One turn moves every row onto another: examples first, then more rows asked
Ripal: [ -4  -2  -4   0   0  -1 -14   1   3  -7   5  -5  13  -9  -7  -3   2   4
  -6   5  -8   6  -9   1  -3   2  -5  -3  -4  -5   3   5  -1  -2  -1   4
  -1  -5   4  -8   9  -6   1   3   0]
ruruf: [ -4  -3  -3  20  -4   3   5   2  -3   1  -3  -4   2  -3  -1   2   8   3
   3   2 -11  -1  -2  -2  -7  -8  -4 -11  -6  -7  -3   2  -1  -1   9   0
   1  -1  -3  -5   7   3  -2  17  -8]
ruz: [ -6   4  -9  -7  -3   2   3   0   1   7  -3  -6   1   2  -5  -4   3  -2
  -2   8  -8  -2  -1  -2 -12  -7   6  -2  -5  -5   2  -2   3   1 -10  -5
   6   0   1  -6   1  -6  -1  -1   2]
Loda: [ -6  -3  -9  14  -2   8  -1  -2  -2  -3   9 -13  -6 -10   3   2   4   0
  -1   7 -12  -3  -2  -3   7   8 -10  -1  -7   0  -3  -6   0   3  -1   1
  11  -4   0   0   0   7  -5  -3  10]
befeb: [-5  2 -5 -7 -2  1  8 -4 -3  3 -2 -6  2  4 -1 -4  5  2 -3  6 -8  0 -1  1
 -9 -7  8  4 -2 -6  2 -3  8  2 -6 -9  7  1  0  0  3 -3  0  0 -3]
mefi: [ -8 -13  -6   9   1   1   5  -1   1  -3  -2  -3  -5  -2   3   2   1   0
   6   5 -10  -7  -3   1  -3  -3  -2   3  -7   3  -1  -3   1   1  -6  -3
   4   1   0  -3   5   1  -6  28   0]
zubov: [ -5  -7  -6  12  -7  -1   0   4  -1  -3   6  -5   3   4  -4   7   6   0
   8  10   6  -1  -7 -10   3  -4  -1   2   0  -5  -6  -8  -4  -7   7  -1
   0  -6 -10 -13   3  -1   0   9  -2]
vizo: [-11 -14  -5   6  -1  -1  -1   8  -4  -1  -3  -8   4  -2   2   9   7   4
   5   2  -2   0   1   7   3  -8  -3  -5 -14 -12  10   0  -3  -3   4   2
   9  -6 -10  -3   7   4   1   9   3]
bebi: [ -9  -9   3  13   0  -2   5  -1   2  -7   2   5   1   8  -4  -4   2   7
   6  10   4  -6  -3   2  -3   1  -5   4   1  -3  -2   7  -8  -3   2  -5
   0  -5  -6 -12  10  -3  -5   2   1]
lud: [ -2 -12  -6 -12  -2   5  -6   4  -2  -3   1  -7   5  -3   0   3   5   1
  -6   2 -12  -5  -2   1  -1  -5  -7   8  -7  -2   2   0   8  -2   4  -1
   0  -4   0 -12   2  -3   0  16  -4]
ger: [  2   0  -7   4  -2   5  -5   3  -2   0   1  -1  -3  -9   0  10   6  -5
   5   1 -12   0   1  -2  -7   4  -9   5 -12   3   1  -3   3   8   6   2
   6  -2  -4  -2   0  -1  -6 -10  10]
raba: [ -6  -2  -3  11  -4   8  -1  -1  -8  -8   1   0  -5  -8   3   3   1  -4
   1   5  -8   2  -2   0   2   4   1   7  -9   5   8  -2   8   0   4   4
  -2   1   0   0   7  -1  -3 -16  -1]
pavu: [  4  -7  -5  -4  -3   1  -4   3  -5   4   7  -1  -3  -7  -6  -1  -3  -1
   1   1  -6   4  -4  -7  -4  -5   0  11  -4  -7   4   6   5  -6   4   1
  -1  -6   2 -12   6   2   5  10   5]
Viroz: [ -6  -6  -9  -2  -4   3   7  -1   7   0  -3  -1  12  -7  -7   2   3   0
   5   6  -8  -2  -9  -5  -5  -4   1  10  -4 -12   8  -5  -4  -2  -5  -6
  -2   8  -1  -3   9   2  -3  -5   1]
fuga: [  0 -18  -7  10  -6  -2   1   0  -8  -1   6  -3   1   2 -10   0  -1  -4
   5   7   3  -4  -2  -7   1 -17   4   2  -3   3  -4  -4   0   0  -6   8
  -3  -5   0  -7   7   0  -7   4   4]
pibon: [-11   4  -7   8  -4  11  -5   2  -2  -9  -3  -5  -3  -8   3   4   4  -7
   0   4 -11  -6  -4   0   2   1  -7  -2  -9  12   5  -3   4   2   2   2
  -4   1  -2  -4   3  -5  -3  -9  -1]
bet: [ -4  -4  -9  17  -1   8   4   5  -7  -1   3  -8  -1  -6  -5   2  -4  -9
  -8   6   0  -6   2  -1   2  -1  -8   4 -11   7   2   4   2  -1   4  -1
   7  -2  -5  -6   2   7  -5 -11   5]
retu: [ -2  -7  -6  18   1   8   4   4  -5  -4   0  -6   3  -2   2   4   6  -1
 -11   5  -3  -7   4  -3   6   3 -10   6  -9  12   2  -4   3   0   1  -3
  10  -2  -2  -6   4   4  -2  -7  -1]
pezu: [ -7 -17  -3  12  -9  -8  -4   5   0   3  -1 -10  -2   0  -9   3   2  -4
  -1  15  -7   9   5   3   4   2   1  -5  -3  -8  -1  -1  -1  -6  -1   5
   5  -5  -4  -6   3  -5  -3   4  -7]
pugo: [ -7 -19  -5   5  -1   3   3   3  -5  -4  -3  -7   2  -1   2   3   5   3
   1   0  -8  -6   2   1   7 -21  -1  -2  -6   6   2  -1  -1   4  -8   2
   3  -3  -2  -1   9   4  -4  13   2]
Sep: [ -3 -17  -8   8  -2  -8   1  -3  -3  -1   5  -5  -6  -3  -8   1  -4  -5
   7  11  -2  -1  -1   2  -6   2   2   5  -8  -3   1  -3   3  -4  -8   5
   3  -1   0  -2   4  -2  -7  18   5]
sonob: [ -9 -10   1   7   1  -1   3   3   5 -11   2  -5   6   0  -3   1   1   9
  -1  12  -3  -4   0  13  -5  -3  -9  -4  -6  -4   4   8 -10  -1  -3   0
   4  -5 -11  -6   8  -5  -6   4   7]
Lar: [-12  -7  -1   0   2   5  -7   2   2  -5   1   2   6  -1   0  -6  -3   1
  -3   2  -9   5 -12   0   2  -1   1   4  -2  -8  -1  11   2   1   9  -5
  -1  -2   3  -9   9   2  -2   4  -9]
Vika: [-10  -1 -10  -6  -4   0   5  -2   7  -1  -5  -9  10  -6  -7   1   6  -2
   5   6  -8  -6  -8   0   2  -4  -5   7   0  -9   7  -3  -3  -3  -7  -9
  -3   5  -1  -1   7   1  -1  -2   0]
rer: [-10 -16  -3   6  -5  -2  -4   2   2  -5   3  -9   4  -2 -11  -2   8   4
   1   7  -9   6  -1   7   3 -11  -6  -5  -2  -5  -7   1  -5   3  -8   6
   6  -5  -6  -5   7  -2 -13  -1  10]
fazu: [ -7 -11  -9  15  -2  10  -2  -2  -4   0   5  -5  -5  -2   2  -1   3  -4
   2   5  -9  -9  -3  -4   4  10  -8   3 -12  -5  -3  -6   3   5   5   1
  12  -1   4  -4   0   7 -11  -8   2]
los: [ -9 -12   1  14  -2   3   2  -2  -1  -3   0   4   2   5  -5  -7  12   7
   8  -1  -7   0  -5  -2   0 -12  -5   0   1  -6 -10   2  -2   4   1   0
   4  -2   0  -8  11   4 -13   3   2]
Pif: [ -4   0  -5   1  -3   3  -2   1  -4  -2   0  -4  -7  -3   3   7   7  -6
   7   1 -11  -1   1  -1   4   5 -10  11  -3   6  -4  -1   7   7   9  -5
   4  -3  -4   0  -2   0  -5  -8   2]

Vika goes to ruz
fuga goes to los
zubov goes to ruruf
Where do these go?
pibon goes to ger
retu goes to Loda
lud goes to Ripal
Sep goes to bebi

